Here are some points, each followed by its number:
[-1.06  1.33 -1.25 -0.12 -1.87  0.57 -0.31 -0.72] 0
[-1.14 -1.25  0.93 -0.56  1.31  1.35  0.2  -1.09] 1
[ 0.41  0.87 -1.36  0.22  1.53 -1.24 -0.02 -1.78] 2
[-0.46 -0.56  0.47  0.04  0.43  0.77  1.1   0.93] 3
[ 0.99  0.58 -1.36 -0.37 -0.22 -1.24  0.56 -0.61] 4
[1.58 0.28 1.57 1.68 1.53 1.39 1.44 1.74] 5
[ 1.87 -0.59  0.39  0.8   0.36 -1.24 -0.02  1.74] 6
[ 1.36 -0.67 -0.48  0.77  0.48 -0.97 -0.01  0.08] 7
[-0.47 -1.47  1.57  1.68 -1.69 -0.66 -1.78 -1.49] 8
[ 0.05 -0.53  0.22  0.63  0.01 -0.43  0.79  0.21] 9
[ 0.11  0.28  0.69 -1.25 -1.4   0.22 -1.49  0.86] 10
[ 1.28 -0.18  0.04  0.76 -0.28  0.86 -1.31  1.45] 11
[ 0.34  0.23  0.57 -0.91 -1.06 -0.01 -0.98  0.46] 12
[-1.65  1.46 -0.78 -0.66  0.07  0.22  0.56  1.74] 13
Which two points above are nearest to each new point by angle? Their numbers follow each, nearest first.
[-0.25 -1.02  1.    1.   -1.46 -0.77 -1.67 -1.37] 8 12
[-0.18 -1.18  0.98 -0.08  0.65  1.39  1.44  1.15] 3 5
[ 0.53  0.93 -1.48 -1.78 -0.63 -1.07 -1.14 -0.84] 4 2
[ 1.28 -0.01  1.57  1.39 -1.4  -1.83 -0.61 -1.19] 8 7
[-1.06  1.16 -1.95 -1.83  0.95  1.69  0.27  1.45] 13 3
[-0.64 -1.02  1.06  1.06 -1.75 -0.54 -1.5  -1.54] 8 12
[-0.71  1.04 -0.62 -0.85  0.95  1.01 -0.16  1.45] 13 3
[ 1.87 -0.89  0.69 -0.66  0.36  1.1  -1.2   0.57] 11 12
[ 0.35  0.59 -1.25  0.1   1.36 -0.79  0.03 -1.49] 2 4
[-0.47  1.46 -1.95  0.51 -1.98  0.22 -1.2  -0.61] 0 4
[-0.97 -1.36  1.22 -0.84  0.97  1.57 -0.08 -0.97] 1 3
[ 0.53  0.64 -1.02 -1.32 -0.4  -1.13 -0.86 -0.73] 4 2
[ 0.23 -0.2  -0.61 -0.09  0.37  0.93  0.38 -0.43] 1 3
[-0.7   0.62  0.86  0.62 -0.27 -1.59  1.73  0.33] 9 13
[-0.18 -0.3  -1.66 -0.96 -1.69  1.1   1.15  0.27] 0 13
